128 stands for zero in the data rows.
Two rows play each game, the first against the second. How much does the first row win by? 20 is about a draw, 40 a big win and 0 a big loss. Wins can go round in a circle: one row can beat a second, the second a third and the third the first. Each row has two weighted sums of its numbers, A and B, taken from their middle values. A row wins by its A times the other's B, less its B times the other's A.
[136 122 138 141 141 156 192 177 163  90 153  91 140 152  79 179  52 182
  85  99 114]
[ 86 196  74 159  93 136 130 148 123 133 132 136 174  83 130 126 122 107
 128 126 163] 20
[119 121 103  87 126 156  87 159 132 136 167 141 152 146 107  56 131 145
  78 156 130]
[110 146 211 150 100 116 156  93 166 160 129 151 120 122 166 143  90 103
 129 110 132] 20
[ 80 111 162 139 108 124 115 134 138 130  91 128 131 123 111 125 123 209
 151 133 169]
[127 162 130  64 168 172 178 150 158 121  71 125  99  97 143 121 122 120
 144 103  83] 10
[ 89 129 154 171 109  52 114 123 113 123 140 157 166 168 127 133 136 107
 138 143 111]
[135 117  98 159 196 126 153 138 132 109  98 115 122 126 138 145 133  90
 153 132  38] 30
[ 81 127 159 174 112  50 112 124 115 121 143 166 168 153 131 131 133 114
 148 162 110]
[ 84 128 154 177 109  47 120 123 111 124 144 165 168 159 126 133 139 104
 141 145 109] 18
[120 152 207 155 101 116 149  88 173 166 145 153 131 127 156 140 100 108
 132 108 138]
[182  93 145 134 120 172 120 139  92  42 111  63  45 103 184 183  81 183
 131 157 165] 27
[ 88 198  72 148  86 132 139 155 136 132 146 132 179  88 134 121 134 101
 124 123 171]
[ 98 200  71 170  87 126 136 155 132 141 132 145 172  86 145 125 127 118
 129 118 173] 20
[ 79 193  76 163  95 135 144 152 125 141 136 131 166  88 139 128 124 116
 137 127 161]
[133 168 125  72 171 169 181 151 147 116  78 123  95  96 147 127 126 114
 136 113  85] 19
[139  73 140 128 132 135 119 114 110 130 132 137 121 115 151 173 134 117
 133 121 128]
[119 125 103  88 118 159  88 153 126 141 165 149 152 144 103  53 133 146
  88 150 146] 16
[ 73 147  99 132  84 129  83 134  98  94 103  93  98 179 137 170 104 177
  78 143 100]
[177  96 143 126 104 165 125 146  95  50 110  74  35 111 186 179  79 165
 135 153 177] 15
[128 162 130  67 167 173 164 142 151 114  66 116  93  96 140 127 114 121
 145 111  78]
[190 119 131 133 129 137 132 176 137 148 118 158 167  95 172 134 104 139
 140 135 133] 21
[190 119 132 143 135 137 141 177 138 152 123 148 174  84 182 133 116 131
 137 131 114]
[125 122 105  87 114 151  79 145 134 141 177 143 153 153  99  62 129 140
  91 149 140] 21
[103 153 199 155 107 115 160  98 174 168 133 165 127 125 165 137  96 103
 132 116 142]
[121 120 104  80 122 147  69 168 120 142 178 145 147 145 107  56 131 141
  83 144 140] 16
[138 166 127  69 169 172 172 138 151 116  73 127  92 100 141 120 111 130
 148 111  88]
[ 78 133 160 170 114  57 118 122 117 119 150 166 167 154 119 136 128 110
 157 167 106] 20
[ 87 202  70 151  91 131 136 151 131 137 123 133 173  85 140 127 127 101
 140 123 165]
[ 80 137 160 166 115  53 108 120 113 127 146 153 154 162 118 144 134 116
 156 147 103] 18
[169  78 120 148 100 140 146 134 135 161 146 180 161  80 121  76 166 140
 111  84 159]
[150  69 125 165 121 136 136 137 128 158 140 143 163 111 121  96 159 146
 141  89 142] 25
[127 122  97 161 194 131 154 133 130 110  99 122 112 124 155 142 138  88
 144 139  43]
[123 133 102  84 114 154  74 151 131 141 167 148 156 159 113  49 134 145
  89 149 144] 19
[130 114 137 133 152 117 137  63  60 117 145 163 111 138  71 140 174  77
 130 135 154]
[174 101 124 116 106 121 131  83 133  61 107  78 122 142  83 126 155 121
  91  99 184] 21
[134 164  94  83 115  69 123  98 174 158 149  87  93 123 112 103 150 107
 184 132 109]
[191 117 134 151 126 134 137 182 134 146 126 151 175  89 169 130 110 130
 145 137 127] 9
[150  78 118 163 118 142 136 131 127 168 135 141 161 103 117  99 159 150
 133 101 146]
[102 137 160 180 124  51 108 130 107 118 140 160 159 160 125 132 142 110
 134 154 111] 31
[183 119 122 145 127 126 129 186 129 153 120 148 169  89 177 126 109 140
 149 131 120]
[125  75 138 142 118 127 121 118 116 128 127 128 124 133 152 160 138 120
 126 106 136] 17
[132 163  98  88 125  75 128  96 165 154 158  92  90 128 110 105 161 107
 170 139 104]
[153  70 121 167 127 143 129 140 133 162 139 149 164 110 128  94 152 148
 133  92 147] 32
[132 162  96  91 117  66 133 105 173 163 151  90  92 125 119 106 144 119
 181 142  96]
[138 124 140 137 133 158 182 168 170  84 157  87 144 155  73 178  59 163
  89  90 127] 13
[137 123 145 146 136 153 198 180 166  91 157  95 135 151  76 171  63 171
  88  97 116]
[ 81 207  79 154  91 129 144 143 130 138 128 129 173  91 143 122 128 121
 133 128 156] 14
[ 82 132 105 121  89 138  70 149 100  88 121  84  98 179 132 168 118 177
  88 141 106]
[119 126 106  81 120 154  76 159 125 150 169 150 153 138 112  52 138 147
  94 155 141] 20
[130 123 143 140 143 161 199 168 167  86 149  99 133 152  81 179  68 167
  83  95 121]
[151  85 119 165 135 144 141 142 129 156 147 150 155  98 125 101 159 159
 125  88 138] 19
[126 130 104  88 119 158  76 149 129 147 176 143 151 160 103  50 124 142
  86 152 147]
[164 100 118 132 104 121 134  83 133  62 129  83 111 146  83 138 172 125
  93  93 179] 30
[121 129 123 111 210 134  88 125 127 186  98 114 125 146 140 121 120 127
 113 138 102]
[135 126 149 138 146 158 196 186 163  90 159  91 138 150  80 183  55 167
  91  95 114] 39
[131 115 135 138 146 122 139  67  58 113 147 162 111 145  72 135 174  83
 138 134 153]
[ 96 108 144 137 128 106 155  69  77 103 142 173 120 134  94 141 168  63
 116 132 110] 28
[ 91 130 151 175 134  50 120 123 110 113 146 159 167 163 125 131 143 109
 141 149 106]
[123 152  93  88 120  67 129  97 167 147 132  91  97 134 112 101 143 108
 170 134 102] 14
[136 123 137 132 151 152 193 193 162  79 151  92 128 148  86 185  44 159
  87  89 122]
[145 129 104 161 202 132 167 127 131 102 110 115 117 136 147 148 135  87
 148 135  34] 22
[127 168 124  73 170 175 164 161 150 118  71 122  98 101 136 120 121 112
 138 106  96]
[116 159 207 167  93 121 160  97 177 167 141 161 132 118 169 145  84 104
 133 115 132] 22
[127  93 135 160 162 123 140  80  61 115 154 146 105 142  73 140 213  65
 129 155 158]
[122 164 131  63 166 173 169 150 154 117  60 118 100 101 147 122 116 118
 148 101  75] 19
[ 98 131 157 171 118  43 121 124 113 125 146 149 156 155 126 143 136 112
 138 146 117]
[120 106 144 139 143 112 127  71  51 112 139 158 127 131  75 126 170  68
 134 142 142] 34
[149  80 134 156 129 147 127 138 137 158 148 157 160 102 118  92 165 141
 132  97 145]
[127 112 122 106 195 125  82 132 128 185  85 112 122 150 136 128 120 125
 114 144 108] 27
[132 114 101  81 129 157  83 144 134 139 167 145 150 143 105  63 128 139
  88 145 143]
[132 108 139 133 148 113 132  66  55 113 138 165 113 135  68 130 173  83
 116 139 145] 18
[124 109 131 131 151 112 135  63  60 119 141 165 113 129  72 130 170  77
 146 133 148]
[ 87 203  79 149  92 135 149 157 134 142 134 140 166  70 141 128 123 106
 129 133 174] 18
[170  95 126 131 111 128 129  82 126  64 111  85 115 149  84 144 158 135
  88  97 191]
[ 86 133 105 121  94 134  84 149  95  92 117 100  93 189 136 175 108 186
  84 141 105] 15
[190 124 127 140 127 137 129 174 135 160 123 153 171  92 181 134 111 131
 145 124 120]
[ 78 153 110 137  98 136  74 139  91  89 112  94  97 182 136 173 116 172
  83 145 103] 16
[134 113 132 141 154 117 131  60  56 114 149 163 114 128  70 129 176  87
 138 145 156]
[197 114 136 145 128 124 142 174 137 154 106 135 169  93 170 135 107 142
 136 130 115] 12
[126  77 139 128 137 137  99 123 111 126 123 132 117 124 140 167 135 129
 123 109 125]
[ 71 130 114 138  91 134  77 143 101  95 114  85  98 192 136 175 108 179
  85 143 105] 25
[138 124 104 161 202 138 162 129 139 109  91 124 117 130 141 144 145  88
 149 140  46]
[ 80 129  99 124  95 132  71 148  94  88 117  90  93 183 144 174 120 183
  76 139 106] 17
[131 105 136 139 149 124 133  75  55 109 144 169 114 147  70 132 164  83
 122 130 152]
[161  94 130 115 118 127 133  84 137  66 123  86 111 152  81 129 162 122
  86  97 172] 23
[ 92 135 156 164 112  50 126 124 115 120 144 168 157 150 122 136 129 112
 157 159 105]
[133 109 127 106 202 123  91 124 133 186  90 110 123 154 130 128 125 130
 116 136 113] 18
[166  97 116 124 108 126 128  81 135  65 107  82 111 151  76 128 164 131
  88 100 187]
[110 155 208 158  97 118 152 100 171 165 136 158 117 118 162 145  92 100
 141 113 141] 16
[132 106 135 133 155 108 134  68  58 121 143 168 118 142  79 123 162  80
 136 138 145]
[160  71 129 157 133 143 138 144 121 165 143 142 156  88 121  99 155 148
 130  98 152] 18
[ 78 197  74 153  92 136 137 157 126 136 142 135 178  85 141 124 124 117
 144 125 166]
[194 124 128 136 136 131 129 183 130 146 124 146 166  92 168 129 111 136
 150 145 125] 18
[ 91 127 151 181 112  46 114 131 116 118 136 164 169 147 125 138 134 121
 146 148 113]
[123 130 101  99 122 155  78 150 132 142 171 161 154 142 108  59 129 142
  78 141 135] 18
[149  65 122 157 120 136 130 138 133 160 147 141 159 109 124  97 158 153
 134 101 151]
[ 88 141 103 135  95 139  75 141  98  95 114  86  98 185 140 178 109 175
  82 140 111] 19
[141 158 129  65 170 175 187 146 149 124  64 125  99 100 143 123 118 120
 140 109  81]
[118 148 211 169  95 122 159  92 174 168 130 154 125 124 163 138  77 105
 133 110 135] 21
[128 112 125 114 205 133  96 127 127 182  95 105 121 162 131 131 114 130
 106 146 101]
[144  99 137 130 149 113 130  70  57 118 141 160 115 141  79 135 186  89
 124 148 153] 27
[120 121 108  90 119 152  84 149 129 145 177 157 150 140 111  55 129 144
  75 153 134]
[135 106 127 138 163 115 143  81  54 116 138 173 107 142  74 129 167  76
 129 134 148] 19
[118 156  99  94 123  77 118  95 171 156 136  81  94 137 113 108 163 117
 180 151  95]
[ 90 141 164 183 113  50 105 131 111 117 143 153 172 147 125 144 132 111
 140 149 111] 8
[128 165 101  95 114  67 124  96 175 151 134  96  94 128 104 107 159 105
 179 136  98]
[178 115 132 139 130 141 133 178 133 151 120 156 170  89 177 135 114 141
 132 133 121] 21
[130 166 129  58 168 171 174 153 150 113  61 125  92 100 141 127 115 114
 150 107  89]
[194 120 126 126 135 140  79 157 129 174 111 151 162  82 201 121  92 138
 127 123 136] 20
[169  74 129 165 121 141 136 154 130 160 146 148 162 106 124 100 166 151
 133  90 148]
[125 166  97  82 114  69 122  99 174 152 148  94  89 135 116 109 157 111
 179 124  96] 14
[182  88 141 137 114 182 123 141  99  52 101  78  53 105 194 182  86 171
 144 161 172]
[123 159  90  92 121  63 128 109 178 158 137  86  99 127 115  97 151 107
 177 151  91] 22
[139 159 118  59 158 180 188 151 152 123  68 121  95 106 150 123 111 120
 143 104  84]
[144 130 145 135 145 156 197 183 172  86 160  92 131 147  83 173  55 173
  98  80 126] 16
[ 93 130 164 174 117  50 110 130 118 116 140 151 169 161 127 138 136 109
 140 149 120]
[122 129  95  86 116 148  74 152 130 144 166 141 156 145 102  56 125 142
  87 145 138] 24
[182  92 141 126 115 169 119 142  97  50 103  80  43 102 181 182  77 182
 141 161 168]
[165  88 125 128 102 119 124  82 125  68 114  81 111 143  80 133 153 126
  96  97 187] 21
[ 68 140 107 130  96 138  78 136  97  85 100  84 105 187 134 175 110 185
  85 145 119]
[ 78 217  70 161  91 124 138 157 131 137 127 135 170  81 140 126 124 108
 137 125 174] 25
[ 85 198  72 153  97 127 140 153 129 140 128 142 170  87 141 128 133 112
 143 129 167]
[125 130 109  84 114 162  74 146 128 143 169 146 157 142 113  58 132 146
  90 149 144] 21
[ 84 130 155 167 116  55 114 118 116 116 150 147 162 153 124 127 132 115
 147 152 109]
[ 89 149 101 126  94 138  78 141  95  92 107  84 103 178 130 167 111 176
  88 143 105] 29
[135  82 139 136 131 147 107 111 113 136 118 133 124 122 147 161 138 115
 120 113 130]
[147  67 123 165 128 141 130 141 128 155 143 144 159 102 134  97 158 158
 127  91 146] 36
[ 71 132 110 140 100 113  46 139  86  78 107  73  95 182 128 176 113 190
  92 126 114]
[125 112 122  99 204 124  94 115 127 190  91 113 121 152 135 133 120 128
 102 140 106] 21
[122 162 140  62 166 161 171 144 153 113  68 118  94 105 147 128 117 120
 146 111  83]
[ 83 206  72 146  92 135 129 152 129 138 141 140 168  80 145 127 123 119
 135 119 162] 17
[121 109 135 133 150 118 142  64  54 104 149 160 111 143  78 131 172  82
 130 143 146]
[189 120 129 139 145 139 130 180 135 153 122 149 175  90 181 140  99 134
 132 124 123] 20
[132 167 131  64 157 178 166 153 151 122  69 132  96 100 143 118 110 124
 142 113  85]
[104 183  84 100 109  53 132  94 158 139 126 110  91 152 116  94 133 105
 191 121 134] 22
[173  99 130 129 106 121 131  80 134  63 111  95 122 155  80 129 157 119
  93 112 184]
[133 164  98  87 108  69 125  99 170 147 155  88  95 135 111 104 154 110
 184 143 102] 12
[123 126  99  94 117 155  76 156 129 145 176 136 153 151 100  61 136 144
  87 154 139]
[188 121 129 140 131 141 139 181 138 147 120 145 160  87 173 140 113 129
 150 138 125] 17
[137 127 102 158 196 135 162 128 141 108 108 117 123 132 146 137 134  92
 141 132  38]
[180 124 135 142 136 138 135 175 138 147 116 143 167  90 167 134  99 144
 139 139 130] 21
[130  86 141 138 140 132 108 113 118 138 122 118 126 125 159 162 137 119
 125 110 130]
[123 126 109  90 116 152  74 162 126 145 173 150 161 154 107  64 125 147
  81 150 137] 9
[169  98 126 123 105 125 129  84 132  70 117  81 120 144  82 133 153 137
 100  92 189]
[135 124  95 151 202 131 159 128 137 118  92 117 126 129 144 139 134  93
 142 139  42] 33
[172  92 130 130  95 128 124  88 130  54 112  89 118 146  80 129 158 127
  98 104 181]
[127 126 107  80 113 151  76 159 129 143 176 148 155 153 109  61 137 152
  89 150 142] 12
[130 112 142 129 147 114 132  69  50 113 140 155 108 130  78 125 167  74
 131 130 145]
[145  69 122 165 118 138 137 128 125 162 135 146 159  99 118  95 169 154
 134 104 152] 14
[130 113 137 137 149 115 132  69  51 117 147 169 112 144  74 124 168  86
 138 133 155]
[112 129 101  92 116 157  80 150 124 146 183 144 149 147 106  58 140 143
  89 150 139] 25
[188 120 128 131 139 133 146 177 143 150 120 143 171  97 182 125 106 131
 138 137 119]
[124 118 118 109 198 132  99 117 127 188  96 114 113 160 136 125 115 122
 120 145 103] 23
[138 126 100  84 111 156  67 149 130 143 176 152 154 146 112  54 123 156
  86 154 140]
[145 164 120  58 168 167 171 147 149 119  70 125  98  98 144 128 124 116
 145 116  79] 20
[150  68 127 168 129 140 134 143 126 165 138 137 153  98 120 103 156 151
 141  94 141]
[104 152 217 166 103 125 144  95 170 165 124 152 125 110 169 144  93 107
 138 113 138] 21
[189 120 123 143 133 136 139 177 142 156 124 144 167  87 164 128 116 130
 146 132 114]
[112 134 193 181 125 127 139  79 178 164 142 144 116 109 151 130  99 107
 129  94 158] 20
[115 104 139 136 144 105 136  61  55 120 142 156 113 144  72 127 170  83
 130 135 147]
[133 151  99  93 104  70 109 103 174 161 142  86  89 124 106 107 156 111
 176 132 110] 25
[131 168 132  58 168 183 180 145 148 118  59 129  94  94 143 120 123 128
 135 107  84]
[130 109 143 132 150 118 146  77  53 117 129 162 115 140  74 128 168  72
 126 133 156] 23
[123 103 133 136 148 111 147  61  58 114 142 165 115 144  69 134 170  87
 135 141 154]
[130 118 139 138 136 167 198 178 164  76 155 103 136 149  85 171  63 169
  91  94 115] 21
[131 166 122  71 168 163 168 144 151 114  66 125  92 111 143 121 112 114
 158 109  79]
[ 94 113 165 136  98 130 130 137 142 130 111 116 128 123 115 122 102 209
 160 136 168] 17
[121 165  94  80 119  64 125 109 176 152 149  94  89 129 113 101 153 109
 175 144 104]
[125 127 107  88 124 149  82 154 129 144 171 148 157 149  98  52 136 148
  82 159 146] 17
[120 123 134 135 148 117 137  65  58 115 141 165 118 136  77 134 173  77
 133 135 161]
[142 154 123  56 173 177 162 153 150 112  71 122  94  94 141 128 121 113
 147 115  84] 21
[126 116 107  87 119 154  81 147 123 146 173 148 155 149 114  61 135 136
  86 150 146]
[125  82 141 138 129 133 111 113 113 137 112 120 115 128 152 173 142 117
 123 109 125] 27
[137 157  95  96 115  69 126  93 176 162 151  94  96 129 115 108 153 112
 174 129 104]
[148  71 125 161 127 137 133 148 130 162 144 153 163 108 121  98 169 158
 131  96 147] 32
[170  98 118 127 114 137 128  85 131  59 121  75 120 142  76 136 165 136
  95 100 179]
[125 116 134 139 152 120 132  62  58 119 149 155 113 137  81 132 175  91
 128 129 154] 16
[174  89 127 140 111 126 142  94 127  67 120  77 118 146  84 125 171 113
  91  87 190]
[142 129 150 142 126 157 190 183 168  83 145 108 140 141  75 183  53 170
 102  93 118] 36
[132 160 122  63 162 179 170 144 157 121  69 127  94 106 151 124 123 109
 146 103  79]
[152  74 118 163 113 148 129 130 124 161 138 144 164 104 123 101 172 152
 132  87 148] 28
[125 113 138 131 156 112 132  68  60 109 148 165 118 141  69 128 173  82
 132 136 155]
[133  77 148 136 123 133 115 109 119 137 122 128 123 121 156 168 143 121
 131 116 132] 26
[132 164 126  73 166 171 169 143 149 108  80 114  94  90 143 127 107 123
 133 103  89]
[125 158  99  89 122  67 122 105 166 154 144  89  94 139 109 100 164 102
 176 134 105] 17
[184 116 127 142 132 129 142 175 139 152 121 159 166  84 172 128 112 140
 143 137 120]
[ 75 136 105 133  98 135  74 130  94  97 120  88  98 191 136 172 110 180
  85 138 106] 20
[121 130 110  96 120 159  79 155 124 145 170 143 156 154 112  57 125 144
  97 152 138]
[131 124 105  87 117 153  75 150 126 147 170 142 150 147 108  59 124 136
  83 158 132] 19
[ 98 132 159 174 118  54 116 129 121 122 139 154 164 151 126 133 133 112
 140 153 116]
[130 155 125  73 170 174 173 151 154 106  70 128  93 101 139 125 116 116
 136 113  82] 17
[124 137 107 101 118 150  95 148 125 147 170 148 154 144 110  54 130 141
  79 146 139]
[193 119 139 136 136 140 138 173 138 153 113 148 166  89 176 135 109 130
 145 138 138] 20
[152  64 125 159 122 138 131 135 133 169 145 145 160 106 122  95 169 142
 140  97 150]
[ 90 111 170 129  99 130 119 127 140 131  97 130 129 125 106 119 112 210
 150 135 167] 39
[145  99 122 140 143 133 145 142 113 163 134 151 169 116 137  81 158 145
 152 117 139]
[117 146 208 151 102 122 158  89 172 173 131 148 126 113 163 138  89 107
 134 116 136] 21
[ 84 111 163 132 102 130 126 129 140 130 112 135 131 123 113 120 132 195
 156 137 166]
[120 108 139 143 152 122 138  62  61 110 140 159 111 128  70 136 166  82
 135 138 146] 29
[ 83 205  78 166  88 128 145 145 120 137 140 129 172  86 147 128 121 104
 123 126 163]
[129 115 105  79 119 157  91 155 137 153 175 141 156 164 109  51 129 153
  84 151 138] 19
[135  78 146 135 128 132 112 116 114 138 125 112 125 118 147 172 145 121
 129 125 142]
[145  78 119 158 130 143 124 138 127 163 135 146 155 111 117  97 166 150
 138 100 153] 22
[156  73 125 159 124 139 127 138 131 165 155 136 163 124 127  93 150 149
 131  97 152]
[181 116 124 132 136 133 141 182 147 155 117 152 163  85 173 140 103 130
 154 142 122] 18
[152  70 126 159 130 147 134 139 127 158 142 145 161 109 121  96 157 152
 130  97 136]
[185  83 148 145 112 164 119 134  98  56 118  74  54 105 181 180  88 173
 136 167 161] 24
[112 181 200 170 106 126 162  82 183 142 123 137 141 105 161 153  89 123
 127  85 137]
[123 148  94  75 124  64 124 108 172 149 147  87  86 124 113 103 157 116
 171 144  98] 17
[133 107 142 130 150 118 136  66  56 123 155 160 119 144  66 130 166  80
 128 135 148]
[ 94 201  81 155  94 138 130 150 132 141 150 128 166  79 135 128 127 114
 138 137 171] 20
[ 76 129 157 174 120  52 103 125 120 119 144 160 167 150 124 131 126 113
 145 153 106]
[129 125 105 163 199 134 159 125 138 116 105 113 121 127 140 141 128  91
 140 140  52] 27
[194 121 125 137 133 129 131 171 143 148 126 160 170  91 181 135 116 137
 154 133 124]
[132 168 122  64 168 164 158 153 148 114  75 116  91  95 145 123 122 116
 146 116  91] 19
[ 98 142 216 161  98 115 158 105 177 167 129 159 126 123 166 134  98  99
 135 112 135]
[159 104 129 128 105 126 120  92 127  63 113  91 113 149  73 144 167 134
  85  98 190] 18
[150  71 127 156 129 143 130 145 122 164 137 137 158 108 123 103 161 155
 139 105 142]
[186 124 137 141 129 133 136 180 134 151 126 153 168  93 176 131 113 129
 142 121 116] 20
[166  92 127 124 110 130 130  80 128  59 131  86 116 150  85 138 163 126
  88 111 178]
[124 160  98  93 117  66 128 103 169 153 146  86  88 131 120 108 151 114
 171 147  93] 15
[135 161 126  64 175 167 174 142 147 118  68 121  93 101 142 119 116 125
 146 111  81]
[ 75 134  98 133  88 140  68 137  99  92 123  87  92 183 136 169 111 184
  90 142 109] 19
[131 158 122  63 166 168 161 142 153 123  72 124 104  99 144 120 120 126
 148  99  80]
[142 115  93 152 199 135 161 134 131 106 112 125 114 142 135 143 137  93
 135 141  43] 19
[118 118 134 121 154 116 136  54  46 117 149 166 111 139  78 132 166  86
 139 136 147]
[182  86 148 135 108 166 133 132 101  54 108  68  43 104 188 185  89 171
 140 146 176] 28
[134 117 100 150 207 142 166 121 139 107 102 124 122 133 138 143 134  92
 140 138  40]
[121 108 132 135 154 117 138  55  49 114 144 161 118 147  81 139 177  91
 127 138 156] 19
[186 127 138 137 129 137 127 177 139 159 114 146 171  92 175 131 105 136
 135 120 121]
[ 78 137 148 171 107  55 112 119 123 118 146 149 170 159 135 134 131 101
 141 148 103] 13
[ 81 129 101 135  98 129  83 135 104  87 119  82  95 193 136 167 110 173
  78 136 107]
[124 119 119 101 199 125  94 115 132 188  99 113 123 153 141 137 121 128
 112 146 111] 27
[139 131 104 159 193 134 162 121 137 113  92 123 123 129 141 145 132  78
 146 140  44]
[147 171 129  77 177 170 172 141 158 123  61 120  90  99 141 116 112 120
 141 114  78] 19
[129 121 124 104 195 131  97 127 131 186 106 114 116 154 139 129 120 122
 113 142 106]
[191 127 132 140 132 127 130 173 133 146 114 157 170  87 175 132 109 136
 144 130 126] 23
[117 132  98  94 120 140  80 151 130 139 182 137 146 150 104  63 127 137
  78 148 139]
[137 116  95 165 198 136 154 129 133 117 105 123 120 131 133 143 132  87
 145 142  42] 17
[179 128 136 137 139 141 139 167 145 150 124 139 167  92 175 139 109 141
 142 132 129]
[142 163 130  76 169 168 172 154 150 114  73 117  98 109 142 124 119 129
 144 108  90] 19
[116 139 108 148 248 144 157 122 156 106  76 105 129 120 146 145 120  73
 126 109  39]
[ 80 134 111 125  88 134  67 136 100  94 112  90  93 181 127 173 109 180
  91 133 108] 22
[ 75 111 167 135 107 129 122 118 138 129 111 119 134 133 105 116 126 208
 149 128 165]
[116 121  99  93 120 154  86 147 129 146 176 142 153 146 107  57 133 140
  88 159 141] 18
[167  99 128 124 101 122 115  83 132  65 119  83 114 144  84 129 163 133
  86  87 182]
[ 79 138 101 126  91 139  81 134  98  91 122  98  93 190 129 179 114 174
  89 141 114] 7
[117 144 202 162  99 114 154 101 171 165 134 153 128 124 169 140  94  85
 135 112 135]
[122 159  90  82 113  66 128 109 168 146 141  93  94 123 114 108 155 108
 178 142 102] 18
[193 117 133 137 129 135 141 173 137 154 124 145 173  93 177 133 115 130
 142 134 123]
[127 166 118  68 180 170 179 144 149 115  63 121  94 110 145 124 114 109
 141 113  81] 20
